In the rows, 128 means zero.
A state moves one step at a time under one of 8 hidden systems, and each row is a state written as 18 numbers. Each run below is a few steps of one system.
seq 1, nepu (11 x 18):
[[148 138 144  53 116 128  94 142 107 105  65 127 133 118 117 113 106  80]
 [140  83 163  86 137 104 101 118 125  82 163 111 125  74 152 136  94 162]
 [150 122 137 153 160 151 128  78 146 107 179 116 144 128 172 109  84  83]
 [130 126 117 122 146 135 117 106 111 113 158 123  53 163 127 103 171  62]
 [ 96 110  99 172 108 124  99 112 121 136 188 131 124 138 142 137 179 176]
 [103 188 120 187  96 137  98 101 129 158 108 156 177 176 130 109 142 121]
 [ 93 169 152 110 102 101 111 134 128 106  64 139  97 143  86 101 155 154]
 [100 127 159 139 126 105 155 157 159  84 133 127 155 106 125 133 105 217]
 [158 142 169 144 153 152 197 148 154 112 108 125 143 147 124 125  97  95]
 [162 109 123  91 155 150 182 169 116 111 128 103  67 110  98 166 161 114]
 [158 115 101 145 135 138 150 160 107 172 191 124 155  92 143 197 121 152]]
seq 2, kufip (11 x 18):
[[150 188  97 137 102 119  98  69  99 161 100 140 176 119 120 131 142 136]
 [107 156 162  57 118 102 108 117 113 153  71 133  99 104 131 139  90 102]
 [142  99 162 112 132 110 129 138 183  99  82  88 159 124  88 113  84 158]
 [201 104 152 163 152  91 116 147 134 130 141 127 150 161 148  95 108  90]
 [133  62 111 112 168 161 141 180 118 131 131 113  79 119 159 132 143  91]
 [130  85  71 139 125 154 124 135 116 119 177 111 159 106 104 141 159 181]
 [128 156 126 140 116  97 102  60  86 167 186 145 107 115 146 146 141 131]
 [ 58 161 119  82 138 120 136  92 150 118 131 112  72 102 125 134  96 136]
 [ 98 161 143 154 108  75 125 135 170  94 128 133 155 167 106  92 110 180]
 [124 138 172 171 130 127 122 121 135 128  95 153 117 194 177  87 147  74]
 [104 103 102  89 121 197 147 180 131  78  98 123 146 155 151 134 155  88]]
seq 3, lador (11 x 18):
[[127 169 145 164 133 153 122 131 107 159 194 148  83 143 133 153 127  72]
 [ 67 150 126 111 135 107 119  97 117 147 116 140  54  96 109 118 134 163]
 [143 138  72 146 133  89 144 122  93 179 143 149 176  95 105 118 123 185]
 [120 145 159 102  99  94 110 126 106 168  83 163 164 171 125 110  95  69]
 [108 115 107  85 118 132 144 116 183  94  55  79 156 147 107 125 123 143]
 [201 124 118 161 134 155 157 185 146 113 124 105 159 148 122 157 156 117]
 [130 134 183 127 139 187 101 131 121 104  96 132  77 115 163 131 136  69]
 [120  89 105 106 157 160 135 115 119 103 171 102  93  60 108 139 129 169]
 [159 110 164 156 142  88 146 129  80 179 195 160 124 111 143 146 115 138]
 [ 82 127 136 108 127  86  94  56 142 166 119 124 111 140 165 107  85 103]
 [123 115  54 110 121  66 126 157 159 127 136  95 144 161  96 115 134 167]]
seq 4, lador:
[[177 109 148 118 108 168 142 127 112 108  72 120 148 157 144 145 193  87]
 [145 113 148  91 111 188  94 128 135 108 116  92 124  87 144 196 135 112]
 [170 101 177 150 150 132 104 147 137 112 181 111 103  73 102 148 102 160]
 [151 122 153 136 177  85 133  98 114 121 173 142  88  91 173  95  86 130]
 [ 69 101  83 105 149  92 137 125 133 147 178 130 111 140 163 111  91 123]
 [ 92 102 104 161 110  84 133 131 134 152 140 139 130 199 128 102 168 144]
 [128 170  95 133  86 115 103  91 119 125  92 134 156 176 160 126 192 122]
 [117 176 117  95  74 146  78 165 124 100 111 132 168 122 115 165 139 141]
 [144 160 193 150 118 148 126 146 131  77 118 143 161 101  98 127 109 169]
 [152 164 153 118 164 156 180 103 129  90 150 128 131  99 132 127  76 102]
 [ 94 126 129 118 166 148 188 151 144 156 159 113  78 120 114 157  88 100]]
seq 5, ger:
[[198 127 128 121 124  99 186  95 139 131 110  93 161 134  75 151 142 151]
 [157 170 117 127 136 148 132 145 159 162  95  93 132 116 172 190 105  90]
 [136 120 153 151 150 153  90 196 106 150  92 156 122  94 106  93 100 106]
 [167  87 108 118 161  78 138  96  81 142 141 146 136 103 149  75 123 139]
 [ 85  89 108  83 122 120 118  88 149 156 160  92 106 148 166 160 100  88]
 [110  96 142 156 119 126  94 144 182 133 116  90 117 162  56 114 130 141]
 [186 151 103 176 135  90 122 121 164  94 118 109 152 148 152 101 164 170]
 [103 160 122 123 121 164  98 161 120  86 134 150 112 141 214 139 145  90]
 [100  99 164 126 127 172 120 145  81  84 158 165 113 112  89  99 148 130]
 [155 137 140 117 119  92 175  56 104 119 189 120 129 120 120 152 141 154]
 [ 94 179 144 124 110 131 146 119 165 165 129 102  91 136 132 205 110 111]]
seq 6, lav (11 x 18):
[[141 113 116 119 100 174 107 166 138 147 127 115 198 152 121 165  98  78]
 [186 126 153  89 117 108  88 114  99 104 113 119  89 136  99 118 162  84]
 [149 115  90 119 166 167 151 103 125  75 164 108 129  74 183 133 132 149]
 [110 108 176 140 130 108 102 145 147 132 206 133 121 145 143 139  64 104]
 [ 91 100 130 123 156  92 138 100 128 124 107 131  54 142 107  67 156 141]
 [ 83 126  66 149 118 134 159 129 148 122 131 132 182 155 175 122 147 164]
 [ 98 137 184 123  67 115  73 147 138 146  93 131 147 177 127 161 133 112]
 [129 167 113 103 119 156 124  93 112  84  86 124 121 101  82 111 168 153]
 [163 186 139 144 122 128 158 143 128  94 172 141 178 111 166 167 102 143]
 [136 132 210 136 149 133 135 148 127 152 121 127  66 109 106 150  97 101]
 [142 129  70 154 176 142 183 116 113 150 144 128 105 114  76  91 149 137]]
seq 7, ger (11 x 18):
[[104 171 137 109  90  69 125 120 151 103 129 128 107 205 151 139 150 120]
 [ 80 132 107 140 132 186 148 161 150  81  85 123 107 116 129 126 175 166]
 [143 170 136 143 102 146 132 129 101  82 165 163 207 123 121 128 120 149]
 [148 150 168  86 120 128 180 116  85 123 112 146  94 146 153 165 163  77]
 [118 129 119 115 154 184 151 132 121 152 133 112 110  46  88 163  98 147]
 [161 150 167 147 117  68 134 123 120 192 146 142 171 128 103 146  75 139]
 [124 134 105 115 160 103 151 111 133 186  47 118  83 130 156 108 136  98]
 [ 93  98  62 107 137 146  93 173 138 140 119 118 167  98 114 107  85 149]
 [151  74 154 123 101  89 116 117 124 124 111 133 186 193 145 102 144 111]
 [148 109  99  95 149 162 120  86 162  85  99  72  98 136 142 118 153  86]
 [146 111 145 142 123 144  89 190 160  85 190 103 136 122 113 161  98 138]]
seq 8, nepu, 11 rows:
[[111 147 167 128  82 122 117 130 118 157 126 161 188 187 121 136  97  80]
 [161 126 151  94 115 112 120  91 151 106  69  83 105 120  74 129 149 143]
 [127 142 112 137 148 123 114 180 169  76 165 118 137  94 168 134  92 180]
 [144 109 193 171 162 154 147 134 112 149 121 155 116 139 137  97 106  70]
 [139 114  81  93 151 144 177  89  88 110 134 116  96 105 102 118 188 138]
 [104 159 105 123  91 101 130 149 124 146 194 141 154 151 180 191 119 137]
 [124 133 168 153 110 145  93  94 140 201  82 115 128 150  80 145 110  87]
 [138 136  67 107 145  91 107 144 139 102  87 110 117  96  91  81 143 183]
 [ 97 117 163 144 135 107 131 167 133 115 119 158 148 127 222 120 102 149]
 [113  90 159 107 135 196 163  84 113 115 100 126 142 134  93 109 126  80]
 [170 136  90  76 111  87 149 141 125  75 177 102 129 148 112 150 158 139]]
seq 9, Dap, 11 rows:
[[ 91 150 158 140  94 166 150 185  99 139 106 166 142 159 104 146 160 116]
 [184 149 131 119 137 120 175 117  86 111  84 140 100 139 124 116 200 112]
 [130 165 120  58 111 136 157  74  88 121 114 132 166  91 148 166 113 121]
 [137 117 201 108 133 136 125 120 110 162  95 131 129  91  84 143  71 107]
 [175 126  93 135 189 115 139 109 145 164 105 104 106 100 102  82  88  99]
 [ 93 121  72  98 142 133 109 163 136 155 124 125 156 118 177 131  67 102]
 [107  48 142 120 130 156  83 175 130 130  97 118 111 140 136 109 146 107]
 [177  83  71 118 126 105 102 118 139  98 138  89 142 149 125 107 175 140]
 [119 133 149 105  88  98  87 129 163  85 161 103 162 126 171 178 106 173]
 [121 124 187 181 134 148 105 131 159  85 161 121 101 109  89 118 122 175]
 [149 169 102 183 148  95 155 131 129 118 209 144 121 151 119 106 130 149]]
seq 10, sez (11 x 18):
[[ 80 166 166 129 129 122 138  64 116 114 195 151  93 124 142 129 103 124]
 [ 61 174 141 147 125  89 159 119 151 153 146 139  79 160 121 130 115 146]
 [ 73 162 102 149 115 117 160 137 118 163  76 158 121 169 146 112 171 137]
 [100 165  92 101 109 162 134 185  93 138  62 160 148 133 120 126 149 109]
 [151 123 158  81 113 147 136 170  99 119  52 134 155  98  93 143 126 131]
 [187 130 164 105 132 149 152  80 120 114  83 111 174  87 109 137 108 129]
 [187 143 133 134 174 132 149  99 165 137 134  86 128  89 116 134  64 107]
 [164  87 104 175 190 122 161 125 167 160 147  89 104 111 120 117 114 142]
 [145  87  52 157 149 123 132 134 120 169 177 116 140 142 125 116 151 126]
 [116  85  81  90 112 107  74 153 109 158 161 118 113 134 131 143 146 109]
 [100  96 133  90  85 108  54 114 128 101 126 113 129 130 135 140 160 160]]
seq 11, Dap:
[[118 107 149 144 145 178  94 132 155 190  86 103 117 115 127 149  84  78]
 [146 121  56 127 149 121  77 175 127 153  95 114 112 122 102  85 141 113]
 [122  89  94  94 124  95 113 172 125 106 108 127 160 108 200 125 135 173]
 [114  64 171 123 113 153  89 102 140  63 126 122 153 134 139  99 139 149]
 [159 119 132 122 116  80 124 104 166  89 191  88 128 167  74 127 122 138]
 [122 161 143 163 132 127 144 143 186 118 178  96 119 128 159 192  99 153]
 [ 98 169 140 201 130 186 103 158 119 127 163 161 105 125 118 123 143 128]
 [125 155 104 138 126  81 152 150  68 150 154 177  95 147 137 109 183 139]
 [ 91 125 136 113 111 126 173  64  96 147 103 147 137 124 193 155 165 150]
 [114 145 162 121  87 140 121  64 114 154  84 132 160 147  66 128 130 116]
 [165 171 128 108 142  76 167 141 154 147  71 103 121 131  78 124 103 128]]
seq 12, Dor:
[[159 108 132 113 122 177 132  73 126 134  81 102 142 164 123 123 153  45]
 [124 135 110  50 113  93 104 167 124 117 150 103  84 107 135 184 125 129]
 [131 101 199 179 131 126 103 137 139 130  99 137 131  89 125 113 124 197]
 [149 147 107 133 160 170 113  74 115 101 146 132 145 107 132  80  99  85]
 [ 76 144  98 109 138  77 164 155 128 132 182 140  97 132 174 147 105 151]
 [121  82 147 189 115 148 152 123 162 147 109 113 159 173 108 122 156 146]
 [178 143 104  90 104 141 101 115 109 131 134 113 153 163 127 151 137  43]
 [ 91 155 148 108 108  90 107 153 110 140 121 142  70 108 152 169 153 165]
 [123 114 149 160 127 176 103 119 131  93  95 135 171  99  79  87 129 174]
 [151 165 128  86 145 110 149 112  98  97 155 150 147 123 156 108  80  78]
 [ 86 141 127 147 151 106 195 135 163 136 140 112  70 131 140 155 138 165]]
seq 13, Dor:
[[157 105 132 115 154 112 172 135  81 194  84 145 117  87 160 146 141 128]
 [ 98  95 103  90 139 162 129  80 139 171  94  87 125  83  93 146 100 128]
 [149  92 130  84 131  48 100 121 137 141 142 109 143 118 108 110  74 143]
 [142 123 137 157 151  87 115  65 167 128  97 104 112 129 193 100 136 151]
 [ 90 121  80 135 136 163  75 146 184  95 133  93 131 146 156 104 109 109]
 [110  81 152 133 121 107 111 175 109  97 157 159 116 174 181 101 148 111]
 [121 101 145 140 110 195 141  90 116  89 147 127 125 132 168 159 190 125]
 [111 154 153 112  87 158  96 148 123 108 203 128 150 121 106 195  99 114]
 [145 169 183 179 116  87 129 114  93 144 172 173 110 132  94 122 143 158]
 [139 200  73 168 130 155 147  99 118 133 122 142 165 112 111 121 149 157]
 [ 88 182 110 105 112 104 149 172 116 162 104 160 154 156 108 126  92 110]]
seq 14, sez (11 x 18):
[[ 78 154 168 153  99 173 116 172  98 129 124 187 148 155 128 119 124  99]
 [122 148 171  82 124 122 166 134  74  95  94 163  97 127  88 109 157 116]
 [128 173 147  97 110 140 193  93 120 131 107 122 153 104 126 193 119 145]
 [141 167 154 162 150 146 131 101 149 195  74 121 126 108  94 134  85 105]
 [167 133  78 145 186 110 170 141 131 142  78 119 108  88 104  81 135 160]
 [148  90  69 121 146 135 158 166 119 174 133 119 189  98 143 153 106 146]
 [144  58 113  99 132 145  87 122 119 170 108  99 142 127  88 112 107  82]
 [175  99  92  81 124  97 103 106 149  87 134  71 123 128 107 131 151 143]
 [152 119 140 150 111 115  77 116 173 120 163  92 154 129 194 174 108 140]
 [113 108 150 183 151 141  67 126 145  96 162 138 103 137 151  69 125 115]
 [107 124 121 124 126  93 148 155 116  62 203 150 105 156 146 102 150 154]]
seq 15, lav:
[[103 159 166  66 128 104 129  95 141  76 124 122 123  99 133 125  69 138]
 [119 146 147 110 152 112 197 158 167  83 130 117 110 145 106 115  92 132]
 [135 124 149 176 143 141 180 169 153 126 107 132 116 188 117 108 153 102]
 [124 134 111 182 118 182 122 142 114 155 115 140 115 170 129 134 199  94]
 [132 137 114 154  91 151  83 110  83 150 162 147 141 113 138 168 181 147]
 [132 141 154 127 118 114  85  70 104 145 155 132 140  63 140 156 103 169]
 [120 158 130  96 155  81 136 103 140 144 135 120 122  69 114 122  51 164]
 [133 122 124 107 165  79 186 175 153 141  96 117 126 126 110 104  78 143]
 [139  98 114 125 146 142 167 172 140 149  58 125 140 173 117  97 139  83]
 [153 114  90 116 108 170 116 149 109 130 104 119 142 181 130 139 188  61]
 [165 106 129 114  97 160  78 111 102  97 159 116 135 121 152 167 176 109]]
seq 16, kufip, 11 rows:
[[112  83  78  86 119 135 188 154 141 108 125  94 143 142 120 167 168 159]
 [155 159 128 184  96 123  84 101 139 170 162 119 163 133 139 177 137 145]
 [124 179 137  93 145 141 101 111 104 114 111 133  49  97 115 117 128  91]
 [104 125 119  98 131  92 157 146 140  81  94 130 153  96 131 106 118 212]
 [129 124 182 187 121 116 104 104 132 170 136 155 178 155 146 105  84 107]
 [130 106 126  84 151 162 161 137 126 118 118 111  82 163 105 118 136  38]
 [155 102  79 122 115 111 160 175 152 111 133  91 160 136 140 176 169 182]
 [150 156 142 187 121 149  57 111 110 169 152 139 126 103 147 148 135 123]
 [104 146 114  62 152 143 133 110  86  96 116 140  76  77 102  97 127 120]
 [105 113 137 116 118  68 162 116 138 126 129 131 180 116 142 131  97 209]
 [124 138 176 180 133 130 102  98 155 177 144 126 127 168 127 120  78  67]]

Which system made each run below?
seq 17 (2 x 18):
[[173 100 174 109 137  90 135 162 105 110 177 132  95 149  82 120 125  97]
 [150  87 107 152 179 135 181 118 154 122 139  92  98 101 182 141 149 159]]
 : kufip
seq 18, 2 rows:
[[142 141 142 153 128 106 150  81 140 118 232 116 144 133 131 155 100 142]
 [101 182 142 142 130  69 126 125 154 153 166 134  70 163 150 139 102 110]]
 : lador
seq 19:
[[ 87 178  89 150 126 188 140 140 101 157 115 156 150  90  99 133 129 151]
 [108 138 130  86 116  99 167 135  84 155 118 168 160 145  74 105 102 113]]
 : Dor
seq 20 (2 x 18):
[[153  84 129  94 154 105  93 160 128  90 110 122 132 103 180  92 104 125]
 [111  53 156 124 154 140 128 108 142  95 164 119 122 144 170  97 103 100]]
 : ger
seq 21, 2 rows:
[[130 140 188 140  86 110  70 129 132 133  75 140 134 177 161 126 149  96]
 [107 127 141 128 124 171  98 107 133  70 103 122 134  84  88 100 135 175]]
 : nepu
seq 22, 2 rows:
[[113 159 113 106 134  89  94 184 150 171 124 117  82 129 141 151  82  99]
 [ 98  70 131 151 128 142 126 136 136 111  75 127 129 121 140  99 178 191]]
 : sez
seq 23 (2 x 18):
[[102 149 115 117  95 143 112 141 193  79 130  88 139 180 167 167 129 118]
 [137 134 181 187 116 160  93 169 144 104 110 140 112 173 149 119 162  98]]
 : sez
seq 24 (2 x 18):
[[126 147  91 170 139 191 148 130 166 164  81  97 139 139  89 142 140 113]
 [188 165  99 139 113 112  90 181 104 142 114 142 176 125 104 124 134 125]]
 : ger
seq 25 (2 x 18):
[[ 58 140 127 128  89 135 139 143 136 152 104 128 137 121 140 183 149 187]
 [157 146 164 184 113 140 129 120 115 120  74 151 153 152  88  89 173 148]]
 : Dap
seq 26 (2 x 18):
[[154 204 137 154 133 108 113 132 102 196 124 151 101 110 129 149 114 100]
 [ 96 116 113 129 170 130 139 141 104 145  91 147  91  51 131  97 129 189]]
 : sez
seq 27 (2 x 18):
[[149 113 101 125 174 112 158  95 157 148  99  98 131  99 202 122  89 128]
 [ 97 111 105 133 124 133  81 201 136 155 157 130 135 140  82 121  86 112]]
 : kufip
seq 28:
[[142 117 116 141 179  91 138 166  97 126  99 167 102  96 152  53 126 149]
 [ 83  87  82 101 138 127 143  99 102 140 176 142 150 125 184 115 109 117]]
 : ger
seq 29, 2 rows:
[[177 149  85 176 145 152 154 120 155 136  98  91 118 153 101 128 188 125]
 [113 168 110 143 115 136 115 214 100 134 117 163 108 113 147 150 164 153]]
 : nepu
seq 30 (2 x 18):
[[162  94 193 128 115  74 121 128 133 105 120 117  91 135 125 129 168 166]
 [ 96 145  92 167 163 193 131  82 156 116 111 121 141  96 151  92 108 137]]
 : lav
seq 31:
[[139  95 147 191 172 144 120 118 110 180 126 137  72 107 107  92 146 124]
 [106 114  28  85 153 133 150  98 108 125 126 118 135 116 127  91 135 127]]
 : kufip
seq 32 (2 x 18):
[[145 133 144 114  79  67  99  89 145 133 112 113 173 173 175 154 136 136]
 [124 136 180 109 124 159  67 134 158 102 120 108  95 129 155 149  94  70]]
 : kufip
seq 33 (2 x 18):
[[109 149 128 141 117 187  89 120 140 129 153 112 101 153  64 130 129  71]
 [170 150 115 155 123  80 135 127  97 100 172 146 109 130 141 113 190 178]]
 : lav
